Here are some numbered points:
tensor([-0.433, -0.363, -0.274, -1.340,  1.476,  0.509, -0.303, -0.654,
        -0.624, -0.267,  0.086]) 0
tensor([-0.170, -1.334,  0.190, -0.887,  0.303, -0.740, -1.685, -0.137,
        -1.431, -0.486,  0.347]) 1
tensor([ 1.479, -0.078, -0.553,  0.478, -0.886,  1.757,  0.119,  0.379,
         2.471,  1.095,  1.159]) 2
tensor([-0.418, -2.158,  0.815, -1.109, -0.618,  0.053, -1.140,  0.765,
        -0.510, -0.328, -0.069]) 3
tensor([ 0.521, -2.002, -0.443, -0.439,  0.464,  0.459, -0.446,  1.122,
         0.527,  1.380,  0.063]) 4
tensor([ 0.150, -0.160, -0.324,  0.810,  1.154, -0.153, -0.053, -0.431,
         0.974,  0.968, -0.226]) 5
tensor([-0.257, -0.087, -0.041, -1.330,  1.406, -0.607,  0.331, -0.258,
        -0.730,  0.084, -0.886]) 6
tensor([ 0.017, -0.350, -1.410,  0.354, -1.262,  1.140, -1.189, -0.385,
        -1.791, -0.691, -0.200]) 7
tensor([ 1.377, -0.492, -0.430, -0.213, -1.681,  0.665, -0.497, -0.172,
         1.282,  0.306,  0.347]) 8
tensor([ 0.630,  3.405, -0.186,  4.517,  0.615, -3.867,  2.252, -1.219,
         0.878, -0.365, -0.832]) 9
tensor([-0.391,  1.220,  1.943, -0.523, -0.353, -0.461,  0.190, -0.049,
        -1.266, -0.486, -1.193]) 10
tensor([-0.254, -1.481, -0.064, -0.436,  0.463,  1.439, -0.611, -0.903,
        -1.220,  0.743,  0.589]) 11
tensor([-0.670,  4.483,  1.413,  2.160,  0.282, -1.568,  4.453, -1.611,
         1.277,  0.248, -0.538]) 12
tensor([-0.046, -1.724, -0.113, -1.905,  0.318,  0.223, -1.438,  0.920,
        -1.285, -0.662,  0.606]) 13
tensor([-0.930,  3.630,  3.277,  1.030, -0.568, -1.660,  1.607, -1.246,
        -1.545, -1.422, -2.245]) 14
tensor([-0.047,  0.542, -0.748,  1.930, -0.797, -0.817, -0.682, -0.389,
         0.496,  0.014,  1.025]) 15
tensor([-0.431,  1.885,  0.618, -0.162, -0.424,  0.151,  1.853,  0.880,
         0.503, -0.305, -1.687]) 16
tensor([-1.668,  1.082,  1.003, -0.105,  1.817, -0.385,  2.011, -0.452,
        -0.331, -0.932, -0.516]) 17
tensor([ 0.212, -0.906, -0.349, -1.646, -0.135, -0.862, -1.731,  0.632,
        -0.821, -0.040,  1.060]) 18
tensor([ 0.543, -1.345, -1.431, -0.785, -0.835,  0.864, -2.541,  0.162,
         0.373,  0.985,  1.358]) 19
tensor([ 0.109, -1.423,  0.558, -0.745, -0.622,  0.077, -0.282,  0.787,
         0.479, -0.098, -0.398]) 20
tensor([-0.820,  0.583, -0.089, -0.155, -1.116, -0.301,  0.024,  1.451,
         1.408,  0.525,  1.150]) 21
tensor([-0.883, -1.584, -0.615, -0.199,  0.999,  0.700, -0.304,  0.252,
        -0.129,  0.924,  0.574]) 22
tensor([ 0.388, -0.665, -1.173, -0.091,  1.071, -0.107,  0.379,  1.051,
        -0.680, -0.680, -0.103]) 23
tensor([ 0.491, -2.627, -0.118, -0.591,  1.142,  0.515, -1.545, -0.559,
        -1.017,  0.347,  1.241]) 24
New points follow, each followed by the number of its nearest point above by angle.
tensor([ 0.127, -1.870, -0.528, -0.330,  0.880, -0.377, -0.156, -0.647,
        -0.627, -0.266,  0.824]) 24
tensor([ 0.945,  0.186,  1.036, -0.596, -1.394,  0.491,  0.522,  1.107,
         1.767,  0.950,  0.378]) 2
tensor([-0.743, -1.288, -0.012, -1.436, -0.411,  0.859, -0.275,  0.564,
        -0.744, -0.442,  0.669]) 13
tensor([-1.636,  2.439,  1.065,  1.687,  1.459, -1.655,  1.163, -1.854,
        -0.475, -0.448, -2.085]) 14
tensor([-0.876,  0.940,  0.968,  2.014,  0.554,  0.078, -0.446, -0.023,
        -2.028, -0.406, -0.701]) 14
tensor([ 0.886, -1.871, -1.385, -0.574,  1.028,  1.910, -0.359,  2.361,
         1.090, -0.194, -0.782]) 4
tensor([ 0.311,  0.643, -0.789,  0.553,  0.158, -0.858,  0.130, -0.944,
         0.675, -0.062,  0.021]) 9
tensor([ 0.542, -0.515, -1.173, -0.995, -0.714,  0.359, -1.152,  0.209,
         0.444,  0.572,  0.845]) 19
tensor([-0.709,  2.352,  0.741,  0.805,  0.108, -0.507,  0.621, -0.343,
        -0.430, -0.187, -0.893]) 14
tensor([ 1.515, -0.652, -1.218,  0.319, -0.601,  1.611, -0.217,  0.926,
        -0.744,  1.345,  0.962]) 19
